(in the rows, 128 means zero)
Where one turn sends some rows of the set: a few examples, then the rows asked:
Zis: [135 133 130 113  84 132 118  86 140 127  95 116 114 132 123 139]
tufu: [108 110 109  94 103 126  94 107 128 138  98 114  97 111 107 160]
Gafe: [133 127 114 101  87 129 100  97 133 137  97 112 102 121 106 148]
doda: [141 162 114 130  97 144 108 136 135 153 126 133 133 147 152 148]
kese: [102 130  97 115 117 115 149 104 145 152 131 149  86 152 102 140]
gada: [109 164 109 134 128 107 112 102 141 149  86 128 126 105 115 157]
Sono: [143 168 126 118 106 148 114 142 138 160 121 119 122 150 134 142]
kug: [101 120 118 129 126 157 127 137 128 132 142 130 128 151 162 173]
big: [104 112  88 129 116 123 155 109 142 150 131 126  86 152 106 150]
fos: [ 95 135  95 134 105  96 133 121 150 168 105 146 109 136 132 130]
Luror: [ 97 122 107 106 133 157 111 143 121 138 149 139 111 143 138 182]
dadob: [112 132 105 153 133 129 140  96 138 130  99  97 125 116 119 174]
Lafe: [101 104  84 145 112 118 152 118 144 156 120 114  99 144 123 149]
Tak: [ 88 121 121 107 144 156 119 152 128 146 134 124 113 142 143 173]
Dulas: [100 150 113 117 149 127 132  88 135 128 111 134 107 121  94 175]
Tafu: [124 154 138 131 116 153 132 137 141 148 121 120 134 156 158 144]
bagod: [ 84  97 120  96 115 127 104 105 130 128  98 124 105 114 126 163]
tatik: [113 147 105 155 125 115 124 104 141 143  85 106 132 108 125 163]
goto: [ 97 130 135 125 133 157 134 143 136 141 127 122 131 152 163 160]
monib: [107 137 110  94 135 151 101 156 125 158 134 124 102 136 119 170]
Sokun: [101 165 112 117 139 113 115  95 138 143  99 143 114 112 100 164]
Tofi: [115 143 100  95 122 147  95 145 121 151 144 144 104 138 123 173]
zetod: [137 164 104 107 104 141  93 143 127 158 134 141 115 140 129 156]
vut: [124 141 122 140 108 152 126 134 135 139 131 127 139 151 169 157]
Gakap: [ 86 104 137 109 113 130 121  94 137 118  98 129 118 125 142 154]
Pev: [ 97 115  86 147 106 102 140 124 147 165 107 123 108 135 136 138]
melu: [105 132 110 136 145 135 143  88 135 123 111 113 112 124 104 180]
zokot: [ 97 143 100 118 112 101 137 110 148 161 116 158  97 144 115 131]
Gima: [133 160 112 100 117 149  99 151 131 166 128 121 105 141 115 155]
Tabeb: [110 121 141 116  98 133 128  84 141 118  95 124 123 134 141 142]

Tak goes to goto
zetod goes to Tofi
Gakap goes to Tabeb
Where do these go?
tatik goes to gada
zokot goes to kese

Where one turn sends some rows of the set: a few examples, then the rows asked:
ral: [160  85 161 114 139 170 140 127  92 133 125 142 118 110 105 160 105 126
 105  91  95 123  89 140 178 195 157 166 143 109 148 101 134  90 156 131
 171 127 131 128 164  99 129 123 128 170 100 140  48 122 142 135 132 148
  93 137 173]
Fumu: [143  58 130 125 116 129 147 115  93 128 107 138 103 131 118 161 103 108
  92  86 115 153 119 122 129 159 140 153 128 127 152 105 139  87 105 165
 127  99 147 160 162 107 130 124 130 134 109 122  87 152 157 124 164 145
 111 127 154]
morus: [125 128 133  99  97 163 133 173 124 155  97 165 136 123 103 124 111 109
  91  76 113 136  95 156 153 161 142 152 151  89 149 120 106 122 108 143
 163 127 129 175 161 123 138 100 158 148 136 177  81 156 138 119 120 135
 135 119 193]
Leku: [136  79 167 152 118 148 120 129  96 133 121 118 109 135 118 160 140 114
  91  91  85 141  90 130 142 196 134 169 133  66 171 137 122  96 132 167
 177 101 154 169 133 113 129 137 131 145  95 152  72 142 138 139 125 133
 100 149 195]
Tiben: [138  94 151 107 127 148 122 126  89 134  99 122 120 146 122 130 134 115
  79  86 126 111  61  96 143 184 120 159 142 122 146 112 151  73  97 165
 116 110 150 119 141 121 119  96 109 122 100 125  98 122 136 122 112 129
 145 111 149]
mela: [142 118 115 114 120 161 170 154 103 133 109 175 101 142 139 178  88 108
  97 103 117 108  67 147 124 188 128 162 126 130 162 123 129 110 118 157
 150 133 170 135 160 136 148 129 145 141  98 164 105 116 110 132 118 142
 132 141 192]
zeg: [145  98 137 116 129 157 138 122 110 153  87 154 145 127 119 118 103  97
  72  79 113 174  73 137 102 188 125 165 140 117 150 125 164 106 120 126
 153 117 101 130 160 144 131 121 141 117 142 166 117 131 138 140  83 149
 114 132 166]
Zos: [151 120 150 132  89 141 109 161  90 116  97 115 115 128 102 150 123 142
 105  55  92 145  56 119 130 205 132 175 132  99 160 123 121  96 140 142
 194 103 127 162 146  80 135 113 176 119 123 162  92 133 145 126 124 141
  98 128 176]
biga: [133 106 128 141 130 175 160 150  89 141 104 139 112 135 108 153 148  90
  88  64 123 146  93 156 103 168 102 189 109 104 151  89 128  91 114 151
 180  96 135 109 143 118 152 116 145 130 147 131 113 121 164 119 113 122
 126 114 165]
zekas: [155 127 149 126 135 160 128 111 116 150  92 134  95 123 130 169 133 128
 109 121 139 134  63 107 178 204 126 155 156 123 155 120 138  98 136 120
 191  85 125 130 146 118 121 132 142 129 115 135  69 131 131 130 119 151
 122 120 161]
Gisat: [137 112 143 129 103 160 153 187 123 126 120 137 117  97 150 151 132 101
  94  93 123 138 104 136 175 190 127 149 170  92 152 129 112 120  94 124
 159  95 134 159 134 135 135  87 133  91 129 142 100 154 118 128 108 133
 124 108 163]
rik: [144 112 135 138 133 158 135 148 117 122  84 172 111 133 136 144  93 106
  99  92 103 150 106 123 162 179 102 133 129 117 137  93 171 116  74 129
 155 121 142 125 134 102 135 121 124 121 128 155 104  94 125 120 113 160
 103 129 191]
mekom: [153  66 138 139 125 172 134 141 109 111 106 139 112 128 143 136  96 158
  92 109 159 139 103 158 160 173 136 179 154 116 171 100 149 112 151 152
 149  98 135  95 171 106 127 126 135 152 133 160  93 153 144 108 101 161
 125 128 164]
ponas: [136  85 120 120 102 139 127 124 107  86  88 150 125 137 128 148  94 129
  88  67 116 131 107 164 148 165 120 180 130  85 188 104 129 122 134 176
 162  97 121 133 156  98 106 152 175 117 105 166 111 150 145 122 101 135
 118 140 179]
mika: [143  90 128 147  95 132 115 164  97 124 116 128 106 145 131 140  78 145
 112  88 149 158 105 124 132 169 127 183 152 126 169  98 140 117 122 140
 131  77 147 167 134 114 151 100 152 148 146 142 123 139 149 131 125 150
 110 132 161]
fup: [140 142 138 125 111 148 120 149 126  90  91 145 141 131 115 161 111 116
  90  78 111 150  87 141 135 173 143 170 132  95 158 157 141  75 115 154
 156  96 141 141 147  94 144 130 133 147 118 115 113  95 115 148 122 120
 135  81 154]
Suve: [134 105 153 138  98 162 130 172 114 118 115 170 115 131 124 129 154 101
  87  79 113 136 130 112 148 182 115 161 133 114 126 124 117 123 107 143
 188 119 114 162 194 109 119 106 139 123 122 129 103 148 119 115 129 113
 115 137 176]
Betik: [143 112 125  87 106 136 143 128 120 119  90 132 117 121 117 177  94 106
 109 103 137 155  88 158 153 139 115 169 124 132 172 105 149  98 114 160
 162  74 127 142 153  97 124 147 155 103 115 125  88 147 122 130 125 136
 136 117 143]
Lal: [125  94 160 122 143 177 160 163 120 129 120 138 129 111 121 120 120  82
  81  95 114 131 109 135 159 171 122 181 154 100 159 117 135  86 114 128
 156  92 126 178 184 150 105  90 135 134 107 183  73 146 140  97 117 137
 119 116 181]
maru: [120 107 146 121 147 162 110 153  95 111 103 118 137 117 119 137 110 141
 114  97 129 123  79 162 133 175 149 157 117 115 156 142 148 110 128 159
 143 104 151  93 136 105 112  90 133 141 136 165  97 109 130 115 102 117
 147  97 167]
Nuv: [139 128 153 127 113 156 111 152 101 168 110  97 126 126 119 148 124 125
 131  97 126 129  71 144 161 159 132 166 144 119 178 106 150  90 126 137
 174 105 116 166 111 115 131 107 166 124 141 155  77 109 133 139  95 145
  99 135 158]
nivo: [129 101 138 141 116 141 104 134 109 107 104 132 136 137 118 160 103 115
  72  95 106  92  91 137 120 171 136 184 170  96 149 112 145 109 124 145
 157  94 137 163 131 139 140 112 116 181 133 139 138 112 133 146 126 131
 112 111 184]
mure: [135 101 136 105 149 142 112 108 115 103  81 137 135 166 128 147 127 104
  87  56  84  87  96 136 153 162 137 190 158 112 146  96 129 104 120 148
 163 124 125 108 154 108 135 118 145 138 101 147 108 110 134 117 124 147
 142 121 168]
rif: [142 132 155 113 101 149 178 174 108 140 102 150 122 142 130 142 115  99
  91 100 110 130 115 141 162 173 119 170 135 120 136 117 121 111 143 117
 174 133 140 124 166 129 118  90 166 130 124 138  58 157 140 113 125 121
 130  86 162]
Gopuf: [133  93 163 118 109 190 145 159 102 121 116 150 105 127 147 179 109 133
  95  64  92 122  87 147 119 171 101 186 110  86 157 117 134  81 124 123
 117  83 125 135 157 132 162 113 124 123 112 142  95 134 120 116 105 164
 133 110 188]

Gisat goes to Suve
zeg goes to Gopuf
Fumu goes to Betik
Where do these go?
Tiben goes to fup
ral goes to Nuv

